[[ 52.9 -51.5 -52.5 -52.1  54.0  54.3 -48.7  55.2 -52.8  50.8  53.4  52.7
  -51.4]
 [-56.6  55.6  56.4  55.8 -57.3 -57.3  55.9 -57.4  56.3 -56.5 -57.6 -57.2
   56.1]
 [-55.2  54.2  55.0  54.4 -55.9 -55.8  54.6 -55.9  55.0 -55.1 -56.3 -55.8
   54.8]
 [-54.1  53.0  53.8  53.4 -55.0 -55.1  52.1 -55.5  53.9 -53.2 -54.9 -54.4
   53.2]
 [ 56.1 -55.0 -55.8 -55.3  56.8  56.8 -54.9  57.0 -55.8  55.7  57.0  56.5
  -55.4]] Answer: -51.4

[[-34.1  -9.7 -15.3  40.2 -24.5   0.7 -20.9   7.3 -10.3 -54.9 -28.4 -32.5]
 [-34.4  12.2 -28.4  49.5 -10.3 -28.9 -43.1  -4.5 -45.2 -69.0 -22.1 -25.9]
 [-27.7  -8.5 -20.1  43.3 -37.4  11.3 -36.4  17.7 -33.5 -53.4 -31.4 -27.9]
 [-37.2 -13.8 -22.3  33.2 -20.2 -20.0 -28.8   1.2 -20.4 -75.3 -22.0 -33.1]
 [-35.5   4.2 -31.3  53.4 -14.0  -4.4 -19.4   0.9 -37.8 -60.7 -30.7 -24.7]
 [-42.8  14.6 -29.3  51.8 -10.1 -20.4 -22.0  -2.1 -36.7 -66.3 -26.1 -20.5]
 [-31.1   3.2 -25.6  39.6 -12.0 -15.3 -35.0   5.3 -41.6 -49.3 -23.3 -30.9]
 [-41.2   7.7 -26.8  43.0 -10.4 -18.4 -24.8   7.1 -33.2 -53.3 -31.4  -9.7]] Answer: -32.5

[[-54.6 -22.9 -11.1 -13.9   0.6  34.8  53.8  54.4  51.0  23.6 -11.1  39.3]
 [ 41.8   4.3  48.7 -15.5   0.6  46.0  53.8  54.4 -57.2 -46.1  40.8   9.7]
 [-27.0   2.2  22.4  47.1   0.6   8.8  53.8  54.4  17.7  46.8 -17.2   9.7]
 [ 25.5   4.3   0.2 -65.1   0.6   8.2  19.6  52.0 -16.1   0.3 -13.2   9.7]
 [ 54.3   4.3  30.6   4.0   0.6  13.3  53.8  54.4  53.0  22.7  23.6  49.8]
 [-39.8 -39.1  11.8  25.4   0.6   8.8  49.3  54.4 -14.0 -10.1 -18.3 -25.7]] Answer: 39.3

[[  8.6  10.9  10.2   1.0  -0.9   5.5  13.9   0.0  28.1   6.8  13.2]
 [ 25.8  -1.3  13.4 -14.9   3.8  -1.2  -8.7  -5.6  22.3   9.8 -27.2]
 [ 67.8 -19.7  22.5   3.7  14.7  -3.3 -54.0   7.5 -23.9   8.4  13.7]
 [  6.3  12.5  12.7   2.4  18.0  10.2 -16.3   2.2 -13.8  -1.8  56.3]
 [ 52.6 -37.2 -14.4 -17.1 -12.6 -26.6  34.6  -5.3 -48.0  -1.1  49.6]
 [ 45.3 -28.9  -6.8  -9.1   4.6   3.9  53.1 -11.1 -35.3  -2.4  21.8]] Answer: 13.2

[[ -3.2   5.9  -1.7   7.0  -0.2   3.6 -14.4 -14.6]
 [-13.2 -12.4 -19.8  -5.0   1.3   3.8 -47.5   9.9]
 [ -2.4  19.2  15.6  17.0 -17.9   6.9 -38.9 -52.0]
 [  6.0  11.6   2.4  19.3  -2.1 -14.3  20.9  12.6]
 [ -4.9  -0.2   0.9   2.5  10.2 -11.2  10.6  35.1]
 [  8.2   5.4  10.1 -24.9  16.1  -8.1  46.8  -7.3]
 [ 16.6 -15.3  22.6   0.0 -31.9  24.7  -8.3   8.5]
 [ -2.4  -3.4 -16.3  68.8 -36.9   1.2  31.4  14.5]
 [ 19.8  -1.8  -5.7 -13.1  -3.5 -20.2 -17.8 -15.1]] Answer: -14.6

[[ 26.6  -5.7  27.5   7.3  -4.9  30.1  -5.2]
 [ 57.3  -0.3  66.5  -0.7   0.5  66.6  -0.1]
 [ -6.8  11.5  -1.0 -15.4  13.3  -6.4  10.1]
 [ 44.3 -12.0  46.9  11.4 -11.8  49.9  -9.9]
 [ 45.8   1.2  55.3  -3.6   1.8  53.3   1.4]
 [-11.1  15.0  -7.0 -15.7  18.3 -10.9  12.0]
 [  7.5   0.2   7.8   0.8   2.6   8.7  -0.5]
 [ 41.8  -8.5  42.7  12.7  -7.2  47.3  -8.2]
 [ 41.6   3.2  51.0  -6.4   2.7  48.7   3.4]
 [-27.6  -9.3 -34.4   8.9  -9.2 -33.6  -7.7]] Answer: -5.2

[[ 29.8  19.2 -71.7   3.7   4.9 -54.9 -21.4  24.5  -2.4   9.6]
 [ -1.9  -9.3  69.2   4.9   7.0 -23.9   3.5 -14.9  21.5  62.9]
 [ 17.7  14.5 -56.4 -10.6  13.1 -53.8 -24.1  20.2  -4.8  15.8]
 [ 13.8   3.5  36.3  -2.5  14.4 -28.3 -24.2  -5.7  29.7  45.1]
 [ 10.3  10.9 -10.2 -11.9  -7.3  33.0 -14.3   7.3   3.3 -55.0]
 [  2.9   0.7  72.2 -33.6  18.5  10.2 -37.8 -15.7  40.4  22.7]
 [  2.0  11.9 -45.8 -17.3  -0.1  15.5 -14.0  17.3 -22.1 -63.5]] Answer: 9.6

[[-21.3  16.5 -14.7  15.2  22.7  19.6  21.6  20.5  17.2 -16.4  12.9 -20.6
  -23.1  16.1 -20.7 -18.5]
 [-35.1 -12.0  28.6 -10.2 -12.7 -11.3 -12.5 -12.5 -12.2   9.2  -9.6 -29.2
  -30.3 -12.5 -38.4  13.5]
 [-55.4 -12.1  36.8 -11.4 -14.6 -12.9 -13.2 -12.9 -12.5   8.9 -11.1 -48.0
  -48.2 -12.9 -60.4  14.9]
 [ 31.1 -13.7  12.0 -12.3 -16.2 -14.4 -16.2 -15.0 -13.2  18.0 -10.4  29.4
   31.3 -13.8  30.7  16.3]
 [ 17.9  -4.5   2.5  -3.3  -4.3  -4.4  -5.3  -4.6  -4.3   6.5  -3.1  17.0
   16.9  -5.2  18.6   5.5]
 [ -3.8  -3.3   8.7  -3.6  -2.3  -1.5  -1.4  -2.1  -2.4   7.1  -2.6  -2.6
   -2.5  -2.7  -5.8   5.5]
 [ 52.6  -4.2  -7.1  -4.4  -4.8  -4.1  -4.9  -3.9  -2.9  12.0  -2.6  46.8
   49.5  -3.7  53.9   5.5]
 [  2.3  18.8 -25.0  17.9  24.5  20.4  22.3  22.1  18.9 -18.2  14.6   0.4
   -2.2  17.4   5.4 -20.7]
 [ -7.0   1.0   5.3  -0.2   0.7   0.5   1.6   1.8   1.4   2.4  -0.6  -6.7
   -6.1   0.5  -8.5   1.6]
 [ 56.0 -27.1  22.3 -24.5 -32.7 -28.4 -32.4 -30.1 -26.0  33.0 -19.8  52.1
   57.0 -26.4  55.2  29.0]
 [ 67.3 -11.8  -2.4 -10.1 -13.5 -12.1 -14.6 -13.0 -10.9  18.5  -7.8  61.4
   63.9 -11.7  69.4  13.1]] Answer: -18.5
---
-21,43,-20,-37,-28,26 | -21
18,29,30,-35,35 | 18
201,256,319,782 | 201
23,-3,35,-49,-14 | 23
91,34,24,87 | 91
491,344,605,482,-679 | 491
202,57,117,110,67,102,215 | 202
4427,4497,2726,9486,2053 | 4427
41,119,114,203,18,176 | 41
---
[[-48.7  16.1  -6.8  14.3  -8.7 -21.4]
 [ 61.5  21.0 -29.5   1.9  21.5  44.7]] ==> -48.7, 44.7

[-13.9  49.4 -78.3 -10.4  26.2] ==> -13.9, 26.2

[ 33.4  61.7  47.0 -62.5 -60.4 -66.7 -53.1] ==> 33.4, -53.1

[-35.3 -76.7 -44.1 -24.0 -70.9] ==> -35.3, -70.9

[ 58.1  41.0  58.7 -72.5  74.3  67.1  59.7] ==> 58.1, 59.7

[[-44.2 -31.2  50.0  41.4  54.3]
 [ 53.4  44.5 -53.0 -53.5 -55.7]
 [ 38.0  59.6 -41.3 -38.4 -49.1]] ==> -44.2, -49.1

[ 27.1  54.2 -65.7 -11.9  56.0  31.7  22.4] ==> 27.1, 22.4

[-57.3 -20.1  27.3 -15.0  67.9  12.1  15.3] ==> -57.3, 15.3
---
[[65 98 54 76]
 [93 24 98 52]
 [39 98 30 85]] => 98

[[673 845 249 491 805]
 [451 287 819 564 294]
 [192 413 928 664 362]] => 819

[[22 70 85 46]
 [86 25 27 61]
 [ 5 70 95 43]] => 27

[[805 738 300 240 744 741]
 [498 601 430 451 577 576]
 [480 603 421 512 638 614]] => 430

[[792 558 506 643 952 682 444]
 [238 687 453 934 477 554 911]
 [275 694 482 936 471 545 854]] => 453

[[  70  448  308  680 -369 -584  257]
 [  90  -93  668 -137 -119  762  606]
 [ 376  706   33 -333 -277  631 -138]] => 668

[[ 13 -22   0 -10]
 [-23 -42 -41  39]
 [-20  35 -48  16]] => -41

[[2331 2788 2815 6178 6246 2843]
 [7639 7548 7445 2212 2022 7783]
 [7434 7238 7094 2618 2526 7066]] => 7445

[[71 47 16 30]
 [78 29 27 27]
 [65  5 59 26]] => 27
---
[ 49.6 -61.9  40.0  11.4   6.6] result: 49.6, 6.6

[-58.3  61.9  32.3 -74.3] result: -58.3, -74.3

[-49.6  57.0  55.8 -52.8] result: -49.6, -52.8

[ 67.3  21.8 -68.3  49.2] result: 67.3, 49.2

[-63.4 -53.3  44.1  59.0 -48.3] result: -63.4, -48.3

[ 40.5   8.4 -51.2  -6.4 -68.7   6.6] result: 40.5, 6.6

[[-16.0  64.6 -16.5 -18.4 -18.5]
 [ 33.4   8.9  32.2  34.6  33.9]] result: -16.0, 33.9
---
[ -4.1 -21.5 -36.3 -49.6 -60.9 -69.7]	-49.6

[[ 49.1 -30.0  49.5  46.3 -31.2  46.8]
 [-51.2  53.4 -50.9 -48.6  55.0 -49.2]
 [-35.7  40.8 -35.7 -33.9  41.7 -34.2]]	-33.9

[-52.6  63.3  53.0 -58.6 -38.4  -7.4 -15.7]	-38.4

[-36.4 -72.3 -27.6 -19.0 -38.0]	-27.6

[[ 44.1  67.3 -50.2  55.1  53.3]
 [ 46.2  61.5 -52.5  44.3  52.3]]	-52.5

[[ 65.4 -63.6 -61.6 -59.1  68.8]
 [ 30.4 -21.5 -21.2 -20.4  31.8]
 [-33.0  53.3  52.1  49.3 -34.6]]	52.1
